(in the rows, 128 means zero)
These are runs of 6 systems, one row a step. Runs of the same system follow the same rule from any start.
B, path 1, 11 rows:
[[ 88 143 154 138 156 166 121 106 141 173  95 120 125 160 134 185 169 106
  111 133 118 103]
 [121  83 147 127 137  71 157 167 136  88 125 128 120  72  94 140 123 106
  141 136 163 165]
 [179 150  76 121 100 132 101 106 123 115 156 151 114 145 158  58  78 157
  143 109 125 113]
 [105 164 152 127 134 185 112 126 121 201 100 118 140 180 132 162 181 122
  109 132  91 119]
 [ 94  65 158 120 141  73 195 140 134  88 119 112 142  62  87 162 145 113
  139 146 144 145]
 [176 153 101 133 121 113  89 102 136  80 155 135 102 129 163  62  40 164
  146 108 145 117]
 [113 168 127 135 135 177  90 136 111 212 117 128 144 207 137 142 188 116
   93  93  95 135]
 [ 79  65 158 128 135  89 207 134 127 105 102 134 147  58  85 157 185 100
  120 184 136 125]
 [173 148 111 129 113 109  86 139 149  55 160 120 107  95 157  84  17 177
  162 139 150 121]
 [131 179  87 128 124 183  83 119 109 212 150 128 146 234 136 144 169 123
   98  63  97 137]
 [ 74  74 174 137 158 110 216 115 125 136  73 156 132  73  92 169 211  73
  103 190 149 105]]
D, path 2 (11 x 22):
[[158 108 124 141 118 101 144 124 121  92 152 128 125 129 149  78  75 116
  108 119 147 135]
 [122 139 131 127 111 107  73 119 111 150 128 107 103 139 181 128 152 105
  114 115  90 119]
 [ 82 133 142 120 106 147 157 121 144 150 113 173 144 136 101 160 158 132
  134 176 111 112]
 [194 142 100 116 127 143 174 104 117 119 145 131 136 117 106 121  90 150
  126 134 166 104]
 [161 150 118 111 152 123  64 160 129 148 124  77 113 127 138 147 140 126
  140  69 125 136]
 [ 50  83 151 145 146 143 145 152 146 130 116 148 141 133  92 147 158 117
  149 132 121 171]
 [153 102 131 149 131 127 168  96 104  90 147 153 113 111 135  62  74 140
  123 159 161 131]
 [163 169 130 114 106  90  57 134 123 134 122  86 131 132 197 107 132 127
  115 102  90 107]
 [ 48 120 142 127 123 125 154 116 152 152 111 147 159 152 105 198 188 110
  117 140  96 117]
 [179 131 115 138 139 158 205 100 114 120 129 167 107 112  78 104  87 137
  107 168 188 105]
 [209 162  94 101 121 121  53 182 106 137 136  64 128 115 154  99 129 142
  136  72 114 133]]
N, path 3 (11 x 22):
[[134 145 137 132 157  70 131  65 168  98  74  98  80 115 116 107 115 135
  130  83 136  95]
 [113 123 147 144  98 107  82 171  79 116 132 108 102  88 130  59 136 153
   99 177  81 168]
 [104  92 148 137 147 180 185  89  96 162 140 117 203 183 152 118 165 137
  119 115 105 147]
 [154 198 156 141 145 140 131  92 191 109  71 107 133 143 136 138  78 145
  113 137 143  51]
 [123 131 111 167 106 129  99 224 107 110 142 108 128  73  85 141 144 115
   61 201 123 135]
 [114 107  86 155 169 199 154 110  92 172 184 175 147 199 115 149 146 116
  107  98 169 159]
 [179 150 146 114 135 158 115 133 204 120  98 169  99 121 167 130  54 104
  199 127 185  64]
 [ 98  82  82 118 102  67  82 192 120  87 168 118 112  29 124 188 174 105
  143 160 117 119]
 [102 119  88 110 106 113 131  64  74 181 201 181  96 210 129 145 139 132
  132  63 108 199]
 [203 130 202  64  95 101 181 112 170 149  47 141 106 124 166  72  78  98
  207  95 138 106]
 [107 113 120 102 147  35 100 135 101  75  98  47 136  14  93 136 219 177
  128 137  87 117]]
N, path 4:
[[115 124 114 168 144 164  93 116 122 130 141 167  59 139 143 102 102 109
  117 147 154 124]
 [139  92 138 108 121 157 137 142 112 128 156 161 142 100 189 141 121 103
  172 173 145 114]
 [131 140  91  89 120 101 118  99 133 129 159 127 146 125 149 200 150 131
  146 114 123  97]
 [147 157 121  98  72  91 126 139 138 154 122 150  79 143  87 135 108 119
  133 109 112 148]
 [154  88 148 103 140  98 176 135 106 139 106 118 119  97 100  99 154 116
  147  95 143 165]
 [122 137 132 118 171 111  94  92 122 114 112 102 129 120 131  85 140 189
  159  87 118 145]
 [ 87 117 160 143  95 132 117 148 145 112 112  96 148 143 135  88 107 150
  132 135  66 153]
 [107 112 159 166 146 121 172  93 122 121 113  89 164 147 146 127 147 103
   64 135 120 114]
 [151 190 131 153 143 154 105 112 119 136 111 133 124 139 140 109 125 148
   67 176 143  82]
 [137 124 109 139 116 200 144 187 120 144 141 140 160 115 100 145 133 129
  117 191 133 116]
 [137 125  89 145 177 172 144 129 145 136 164 131 136 144 107 205 111 114
  128 106 184 114]]
K, path 5 (11 x 22):
[[137  97 120 129 146 208  89 170 110 129 146  79 142 100 167 131 121 146
  170 138 109 134]
 [ 56  64 125 140 119 151 122 148 130 141 163 151 130 148 149 171 141  85
  155 124 107 161]
 [143 107 136 122 101 105 176 129 141 111 166 202 125 142 138 129  67  91
  144 134 180 148]
 [200 149 100  76 114 118  98 143 130 144 125 175 102 101 153 117 130 114
  181 115 165  90]
 [ 95 146 127  90 120 107 103  91 140 172  82 165  88 143 105 121 187 143
  181  94  96 132]
 [133 148 187 104 116  59 187  73 141 120  91  95 112 140  83 131  98 163
  127  99 114 160]
 [185 164 152 130 161  70  93 127 113 104 106  40 101  80 148 139 127 129
   79 117 144 103]
 [ 67 138 148 180 165 113  66 136 112 128  88 111 138 132 143  79 205 123
   58 143 103 127]
 [101 107 131 171 102 133 190 104 125  89 145 111 222 171 121  80 105 160
   59 155  93 122]
 [178 148  65 154 112 196 115 164 134 107 182  83 164 114 146 180  79 129
   87 173 132  57]
 [ 84 121  92 162 153 243  87 201 120 192 150 180 131 147 101 168 184 106
  131 162 138 138]]
D, path 6, 11 rows:
[[135 138 119 108 139 100 145 122 135 121 140 130 148 140  91 149 124 156
  141  90 145 159]
 [130 111 154 148 167 156 135 119 122 146 114 102 115 149 134 106 118 120
  127  94 144 155]
 [117 100 156 134 129 119 120 156 124 117  93 109 120  85 135  83 148 124
  133 147 110 132]
 [ 98 135 113 141 119  78 124 101 126  92 144 143 154 129 121 110 138 158
  104 140 111 126]
 [141 162 134 150 135 148 130 106 122 146 129 127 142 171 149 133 121 114
   73 133 138 105]
 [156 121 113 118 118 148 135 170 124 152 112 122 131  97 126 145 166  92
  119 152 127  92]
 [114 132  64 125 121 124 112 137 134 116 157 163 122 115  74 139 137 157
  146 126 134 130]
 [132 133 131 149 143 178 113 135 128 133 165 123 122 169 143 132  69 136
  132 108 141 158]
 [136  84 164 117 127 132 123 158 119 132 129 105 111  89 182 144 129  85
  162 142 125 129]
 [ 89 129 122 100 106  66 118  96 141 106 126 183 106 115 120 118 138 147
  165 134 120 134]
 [146 159 154 121 112 137 163  76 131 147 128 126 144 193 134 113  79 154
  118 107 117 141]]
B, path 7:
[[133 115 155 110 155 160 178  95 109 158  96 132 187 150 132  87 180 149
  146 110 123 133]
 [102 103 176 140 130 103 133 125 165  88  81  64 140  96 150 115 114 126
  136 133  90 109]
 [100 145 111 150 112  70  79 117 110 101 165  98  99 144 122 113 106 155
   89 100  93 172]
 [ 91 148 122 162 140 129 129 103 103 136 147 192 173 175 134 102 166 134
   64 160 145 127]
 [132 132 134 143 132 127 122 194 164  95 113 125 191  89 137 155 141 103
  105 177 150  76]
 [153 143  37 133 110 125  98 154 151 108 159  98  96 102  67 160 101 138
  125 107 132 101]
 [130 125  96 161 151 214 152  98 108 176 149 169  71 168 102 143 112 106
  113 133 167 128]
 [158  71 166 108 155 167 151 175 111 154 126 132 130  82 182 156 146  63
  177 143 167 127]
 [149 113  89  64 108 106  93 114 141 128 122 117  79  77 135 122 129 154
  232  87  99 121]
 [ 88 150 171 114 103 157 141  78 142 179 101 176  84 205 102 101  95 161
  170 111  96 180]
 [140 106 235  97 101  77 200 131 111 143 106 117 189 145 180 131 135  87
  115 138 118 160]]
C, path 8, 11 rows:
[[138 130 156 131 127 119 174 118 172 115  88 107 157 130 136 139 114 107
  116 131 130  80]
 [165 119 111 132 156 122 149 107 109 102 113  83 131  87 114 100 139 153
  112 131 136 104]
 [135 135 140 145 160 148 125 134  91 146 125 116 125 149 103  80 136 157
  106 109 139 179]
 [ 84  91 150 163 162 144 130 158 136 125 141 142 136 151 133 138 125  93
  116 117 154 163]
 [130 125  87 144 139 122  91 165 140  99 156 167 127 101 140 139 130 107
  124 149 167 103]
 [164 164  70 112  84 153 113 151 121 166 147 157 121 151 103 133 132 129
  115 131 121 109]
 [121 115 129 118 104 172 164 103 123 165 145 116 100 143 119 196 112 110
  138 144 105 124]
 [125 128 156  92 134 124 118 121 124 113 133 105 120  68 136 176 125 168
  179 166 124 121]
 [138 148 124  82 110  94 113 132 138 128 118 118 164 132 111 107 141 182
  173  87  96 155]
 [107  86 151 132 111 101 156  90 153 120 110 112 104 163 142  93  93 106
  146  73 102 154]
 [123 100 172 141 133  81 124 122 117  98  94 132 104  76 176  77 138  95
  116 164 136 113]]
W, path 9:
[[139 146 145  89 100  76 155  99  92 139 118 183 153 130 119  86 162 162
  129 140 125 145]
 [167 128 154 120 110 156 170  84 121 137 131  88 158 163 180 102  79 142
  127 118  99 119]
 [140 107 148 134 148 118 123 152 156 110  69  36 124  82 135 127 141 107
  133 107 107  95]
 [100 172 145 152 169  85 116 128 123 107 104 128 157 122  76 117 172 170
   63 152 147 136]
 [135 135 129 188 130 158 126 147 129 115 167 147 148 188 148  94  66 107
   63 136 158 144]
 [110  62  73 167 127 155  94 155 136 130 125 119  71 101 149 107 154  52
  128 112 117  91]
 [ 74 155  83 120 107 121  74 122 102 151 147 163 110 118  85 165 199 168
  116 171  87 127]
 [147 145 107 109  78 154 158 143 125 139 216 162 164 173 127 204  62 134
  136 143 141 156]
 [178  83  99  93 147 161 163 125 162 155 108 130  82  98 138 169 126  65
  209  82 166  80]
 [113 163 143  71 163 124 101 106 129 153  77 158 123 100  70 107 189 220
  208 120 119 146]
 [133 120 206 111 116 109 192 105 110  97 171 129 180 156 134 106  37 193
  149 140 140 218]]
K, path 10:
[[125 127  98 123 130 153 133 167 105 146 104 175 131  85  55  96 201 149
  124 181 140 118]
 [114 124 106 119 143 165 133  75 103 118 171 112 144 156 105 116  98 223
  163 105 102 178]
 [159 111 170 126 135 177 129 142 151 145 121  48 103 132 180 178  66  88
  156 107 121 120]
 [ 84  75 140 132 137  88 117 184 120 131 124 159 117  76 125 160 193  60
  123 153 148 143]
 [110 129 114 135 122  77 126  89 119  90 169 219 138 160 131  56  95 164
  125 125 162 168]
 [220 169 125  93  88 152 124 116 142 151 105 102 130 146 185  93  86 126
  159 103 108  68]
 [ 84 138 117 102 119 116 109 131 141 166  86 122 106  95  90 205 224 106
  133 144  90  83]
 [ 80 158 166 155 161  87 161  95 125 104 134 154 130 162  45 124 102 190
   87 125 158 209]
 [238 133 136 135 160 151 137 137 111 111 124  32 141 114 175  79  70 129
  113  87 154 113]
 [ 59  80 106 158 142 160  61 156 129 135 103  98 105  78 166 140 218  83
  129 166  76  69]
 [ 33 120 154 159  81 102 163 127 126 105 173 206 178 184  89 112 102 164
   86 182 107 208]]
C, path 11:
[[118  92  99 111 147 134 138  93 148 123 142 111 104 105 141 195 127 107
  178 110 135  96]
 [159 145 126  93  96 135 103 142 120 120 124 144 105  88 124  87 109 177
  183 158 108 125]
 [107 113 142 104  78  95 159 120 114 154 130 108 160 163 123 124 153 129
  121  95  66 167]
 [ 98 111 167 142 160  97 117  61 146 102 109 111  84 126 184 135 104 112
  143 114 131 110]
 [155 153 169 119 123  96 118 166 139 110  69 144 153  88 124  55 143 142
  117 162 136 110]
 [113 123  95 157 138 115 167  90 110 130 132 113 183 181 110  94 166 131
   62  87 114 126]
 [137 128 156 189 189 173 113 110 121 116 134 105  69 135 158 124  68 105
   92 138 178 124]
 [136 136 130 135 159 144 108 228 119 138 104 156 156  85  78 132 193 118
  105 177 169 134]
 [107 128  32 140 133 163 133 103 124 134 203 176 172 186  98 164 135 151
  123  95 140 136]
 [165 129 136 131 104 187 108 173 140 146 164 110  55 128 153 180  28  91
  158 140 140 143]
 [114 105 107  70  93 109 117 181 121 158 109 137 118  48  92 187 216 117
  181 161  97 114]]
W, path 12, 11 rows:
[[137  97 115 116 157 143 137 133 116 122 124 114 140  98 122 121 155 141
  160 120 134 126]
 [ 95 140 162 133 162 128 114 101 124 122 129 127 129 135 134 138 125 163
  140 132 131 149]
 [136 127 164 130 115 105 125 149 139 118 124 135 116 130 143 114  85 106
  130 128 138 152]
 [140 116 128 123 120  96 136 113 113 133 106 136 118 113 139  94 162 103
  116 126 129 107]
 [122 153 127 130 115 140 117 115 115 143 125 111 157 149 136 108 141 161
  106 137  92 121]
 [132 112 123 146 117 139 150 155 148 109 143  88 154 127 121 152  97 115
  111 126 117 126]
 [132 131 109 145 165 126 121 125 134 126 112 122  99 109 108 148 148 109
  107 125 158 100]
 [115 154 115 137 137 148  91 154 122 146 140 168 138 149 106 112 143 151
  126 133 137 151]
 [110  81 119 136 106 143 152 126 126 117 165 153 127 136 139 127  98 111
  151 137 126 145]
 [140 123 119 107 124 121 108 100 117 146 125 122  71 106 150 152 139 115
  157 123 121 107]
 [136 160 146  84 111 111 117 151 120 148 123 140 164 130 113 134 161 163
  150 125 113 151]]

Which system made each run below?
path 13, 2 rows:
[[165 109  74 123 161 118 125 103  89 126 131  84 139 113 125  71 171 148
  117  69 123 125]
 [ 60 147 141 179 155 153  68 152 170 127  88 110 118 149 107 120 144 136
  102 129 102 126]]
 => D
path 14, 2 rows:
[[171 168 119 101  98 133 107 137 105 172 131 167  94 125 144 147 145 107
  123 155 138  98]
 [146 115 114  78 110 131 169 140 118 154 135 155 125  98  79 166 152 139
  179 138 135 137]]
 => N
path 15:
[[136 140 126 120  84 109 140 119 155 125 128 151 119 140 137 134  95 106
  126 137 120  98]
 [154 143 125  98 101 121 142 112 109 162 139 117 111 137 120 170 129 127
  130 117 114 131]]
 => D
path 16, 2 rows:
[[120 105 131 135 131 158 159 141 156 129  78 123 104 101  63 107 126 132
  146 142 124 115]
 [128 102 119 126 129 103 160 112  79 104 179 137 159 111 120 120 128 156
  111 143 138 167]]
 => C
path 17 (2 x 22):
[[154  72 116 129 113 149 149 144  73 116 170  73 108  92 125  95  97 144
  141 125 104 174]
 [119 135 181 120 182 145  97 107 125 160 111  84 154 170 183 149 147 133
  149  77 119 151]]
 => N
path 18 (2 x 22):
[[105 127 154 114 142 122 140 165 144 139 111 172 166 118 107 154 168 121
  142 150 154 135]
 [138 119  73 123 120 130 134 107 143 104 173 139 168 143 144 134 104 143
  144 110 131 102]]
 => C
path 19 (2 x 22):
[[ 95  84 151 122 119  98 130  97 131  88 135 115 146  99 183 116 118 139
  162 140 102 126]
 [123 147 131 119  96  90 115  95 105 132 141  94 148 152 168 131 146 135
   88 124  77 115]]
 => N
path 20:
[[ 90  94 106 131 101 145 128 101 165 130 144 156 110 176 152 121  83 110
  176  90 102 136]
 [138 119 178 116  87 140 159 100 122 138 120 100  71 111 152 151  75 114
  145 164  99 127]]
 => D
path 21, 2 rows:
[[164 119 131 111 134 140 162 111 101 147 124 181 129 128 138  88 138 121
  140 139 165 120]
 [132 133 115  88 125 128 115 109 153 113 117 128 135  98 138 129 132 167
  195 122 111  98]]
 => K
path 22:
[[134 145 128 117 111 147 132 144 131 173 109  88 153 152 115 162 165 118
  115 104  93 115]
 [ 91 113 124 154 164 130 167  99 135 113 128 124 121 121  77 168 137 129
  100 138 149 125]]
 => K
path 23:
[[144  84 106 126  88 140 217 125 150 152 140 134 137 178 107 150  96  63
  125  81 127 134]
 [140  82 119 126 150 148 117 100  93 110 147  99  71  49 181 148 128 108
  157 175 135  90]]
 => C
path 24:
[[129 105 124 141  84 156 141 100 168 138  93 123  36 144 129 105  64  86
  152 119  97  92]
 [123 116 168 109  95  83 163 129  86 116 112 129 127  56 120 122 170 134
  108 216 109 118]]
 => C
path 25 (2 x 22):
[[ 92 106  86 147 134 186 122  77 155 111 154 100  95 142 117 151  72 166
  172 112  97 115]
 [100 112 172 144 149 130 117 119 129 158 142 149 102 174 174 171 118  65
  125 103 155 163]]
 => B
path 26 (2 x 22):
[[110 100 142 116 124 112 130  99  71 132 146 154 120 109 164  94 166 137
  134 159 114 150]
 [123 152 153 111 123 102 121  92 150 103 143 143 171 151 176 136  99 155
  147 129 126 112]]
 => K
path 27:
[[137 125 183 130 120 133 174  89 135 132 113  62  83 123 124 176  70 122
  118 139 117 129]
 [146 119 167  94 178  92 131 135 111 113  90 105 145  54 118 124 181 161
  163 138 149 131]]
 => C
path 28 (2 x 22):
[[151 151 131 110 123 152 131 123 143 139 128 100 166 143 156 167 118 134
  138 123 121 100]
 [128 115 133 115 143 108 149 135 148 131 109 122 108 100  93 176 144 107
  139 119 147 122]]
 => D
path 29:
[[155 138 135  87 112 112 135 146 165 145  80 116 137 112 111 140 154 119
  166 104 116  99]
 [136 146 134 116 138 115 177  96 131 113 112 130 165 123  74 111 132 188
  127 135 138 129]]
 => W
path 30 (2 x 22):
[[155 131 123 120 140 127 121 144 123 119 140 133  89  96 102 144  99 136
  149 134 162 142]
 [156 112 110 117 128 174 137 124 117 157 136 141 129 156 137 103 120 126
  158  94 135 135]]
 => B
